One turn or mirror swaps these rows in pairs. Which row does each one swap with?
pas: [  9   0 -10  34  -6  20  17  30  -1  36 -10   2  -2 -20 -23  23   9  -9
 -14   9]
Vike: [ 20  -2 -13   7 -12 -32 -20  -3  -2  -4  23 -24 -28  10 -30   3 -18  -4
 -16  -8]
Sem: [ 19  12  10   0 -26  24 -45   8 -22  -9   0   0   2  -7 -11   7 -16  -3
  -7 -41]
Kege: [-43   7  10  -4   0 -25 -16  10 -31  -3   3  -7   7  24 -18  44  -4   3
  -4   4]
fot: [-10 -10 -35   8  40  25   8   6   9  -4   2   1   3  10 -10   5  -2  -1
  -4  32]
gavap: [-22   3 -15  -9   2  29 -41   9  17   9  11  -8  -3   0  -7  -5   2  -3
  21 -38]
zol: [ -1  22  -8 -17 -13 -21 -19  -6 -25 -46  13   5  17  13 -32   9  -6   1
   3 -14]
Doput: [-33  17  20   7  21  -4  -3  16 -13   5  38  25  22 -21  -1   1  -3 -26
   4   3]
doniv: [ 19  -9 -17 -31  25   0   2   2 -18  32  18  -6 -10   1 -25  18   4  17
  19  10]
lam: [  5   1  15   2   9  18 -27  -5   1   2  -1 -27  -2  18 -15  20 -49 -10
 -12 -27]
bemub: [-18   2  21  10  15  50   1  10  -9  23 -33  11   8 -11 -16  12 -18   1
 -17   4]
tusiz: [  7   7  18  -1 -16  -9 -17   4  23   5  -3 -44   8  20 -10   0 -31 -13
  -3 -23]
Mufi: [-25   3 -13   6  -3 -14  18  12  22  -8  -7  10   2 -21 -23 -42  -3  -8
  -8 -19]
tus: [-26  11  16  13 -12 -17 -28  11 -27   8   7   6   0  10 -21 -43  -4  -2
 -30   2]
Dasek: [ -3  23 -24  -5   8 -33   5   3 -26 -31  17  16  22 -15 -24  -2  -4  -6
  17 -14]
savuf: [  3 -25 -19  -6  21   4  21  20 -17  31  11  -2  -2  -8   3  13  30   3
 -22  15]
vop: [ -1   6  45 -12  38   6  28   9  -5   1  -1  -2   3  18 -23  14   2   5
 -11 -38]
Gere: [-10  18   8 -20 -14 -36  25  17 -19   4  20  20  18  -7 -34  12  10  19
  10   3]
sel: [-37  26  24   4   6 -32  -8  22  -5  -2   9  20   0  17 -20   8  -2  -9
 -22  26]
ribu: [ 21   1  50   2  15  20 -12  13  21  -1  -9  -5  -2  -5   4   9  -7  -1
 -18 -34]
gube: [ 39  12  13  -3 -13   7  29   8   5  -5  -2  13  14   2  12  28  -3  -2
  22 -18]
Fas: [ 34   3   5  -1  -5 -11   2  33 -19  10 -18 -28 -14  25 -19 -11  20  24
  -4  -5]
fini: [  3  -6  18 -13   4  11  23   5 -12 -16 -25   8  19  17  12  -6  29  27
 -12  17]
zod: [ -2   8   1  13  15   4 -34  41 -11  20   9 -33  -2  41  -8   6   6  -9
  -8 -15]
rokun: [ 29   5  28  10   3  30  12  18 -29  -5  -3 -18  -2 -22 -12 -12   6  -5
   6 -42]
pel: [ 13   5  25   7 -43   4  32  14 -31  11  -2  -5  10  -9   5  -3  -1  -3
 -24  11]
mev: [  4 -12  27  -7   6  -3  31   4   1  34 -23   1  -8   6   4  -5   5  19
 -11  24]
sopes: [-17   5  34   6 -26  34  19  11   3   5   3   3   4 -18 -20 -20   1   6
  -2 -38]
zal: [ 15  -5  19  -8 -17 -26  32  36 -20  17   5 -23   6  -1   7  -6  24   4
   4  -9]
Pobi: [ 38   9  23   3 -10  46  -3   8 -31 -10  -2   2   6 -26 -19  -8  -2  -3
  -5  -3]
soten: [ -3  32 -24  -4   4   3   2  14 -39 -12 -14  25  19  -3 -39   9  11  11
  10  17]
bolu: [ 51  16 -14   4  14  -9 -22  20 -17  14   4   7   7 -17  -4  -3   1  -4
 -10  22]
pimu: [-45  -9 -21   6  13  13   3   8 -14  -7  -9   3   6 -26  -6 -30  -1  -1
   7 -25]
dedo: [-49   8  13   8 -18 -30 -21   9  17  10  -4   4  -2  13   5 -17   2  -3
  -7  -4]
Rol: [  3   0   6 -16  16 -21  11  38 -47  22 -14 -17   7  -1 -11   3  20  19
   8 -20]
viz: [ -7  12   9  -3  12   2 -28  18  35  -8   2   6   2  -8 -23  48  17   0
  -8  10]
Rukom: [-47  -4   0   5  -2  31 -22  13 -40   7  12 -13   6   4 -22 -27  -2  -7
  -6 -13]
kotu: [-40   9  -2   1  33  10   0   8   6  10  -5   0   5  16 -10 -38  -4  -9
  -6 -33]
Budin: [ -2   2  16  -7  34  16   0 -23 -29   1  10   4   3   6 -12  -1 -52  -8
  -6   0]
Zovo: [-23   0 -37  16 -15   8  -4   5   2 -18   6   3   5  -5   3 -36  -5  -2
   8  14]
keka: [-31  -3 -24   0   5  -4 -20  22   9  15  -1  -5   4  19  -4 -10  11  -8
 -30 -46]
Tef: [ -7   4   4  -8  18 -38  -5  -9  -4  -7  38  16  10  -9  -3  18 -27  -9
  -9  17]
sabap: [-14   4  46   4   5  34  28  11   1   5 -15   1   1  23   8   1  -8  -2
 -25   7]
Nabo: [ 24  -3 -17 -18  -1   0  -4 -18 -28 -26   8  17   0 -17 -23  30 -10  15
   0  10]
buge: [  2  14   7  25 -13 -21  -9   0   1  -7  26  11 -28 -18 -38  -3 -19 -22
   4 -21]
tol: [-21  22   3   6 -29 -24   6   7  10 -31 -21  15   1  -5 -32  -6   7   2
 -27 -11]
zuka: [ -2  20  37  -5  27   1 -42  20 -11 -22  -6   5   3  -1  -1  31  13  -5
  13  -6]
mupo: [-13  10  11  14 -21  40  -4   8 -49 -10  -2 -23  -4  14 -22  -8   3   1
   1 -29]
tev: [ 37   4 -17   3 -12  24  -6  12  26  -6 -11   2  13 -10  21   9  -1  -4
   3   5]
Vurom: [ -6   5  -6 -28  25  10   7  25 -33   1 -24   5  24  15 -27  12  28  25
   3   8]
Mur: [  1  -3  10  -3  -2  20   0  -9  -1  33  26 -18   8  17 -11  20 -44  -9
 -23  -2]
guv: [ 13   4   1  -1  22   0 -27   9   2 -11   3   4   6 -20  -9  48  -8  -6
   7  32]
Nuvok: [-27   3 -26  20 -20 -17  12   9   5  -1   4 -15   7  27 -19  34  -4  -7
  -9 -28]
Noz: [ 17  -1   2   1   7 -10   0   3  25  -1   0 -10   4 -29 -15  14  -5 -10
   8  45]
pezuf: [ -9   0  14  -9  34 -12  16  29 -29  22  14  -9   1   5   5   3  37   4
  10  17]
pili: [  6  -8 -11   5   0   4 -17 -19   6 -39   8 -29  -9  19   6  -4  -4  -3
 -10 -31]

Swapped with pezuf: kotu
Swapped with Zovo: Fas
Swapped with fini: tus
Swapped with Tef: ribu
Swapped with viz: Mur
Swapped with pas: Nuvok
Swapped with lam: guv
Swapped with tol: pel

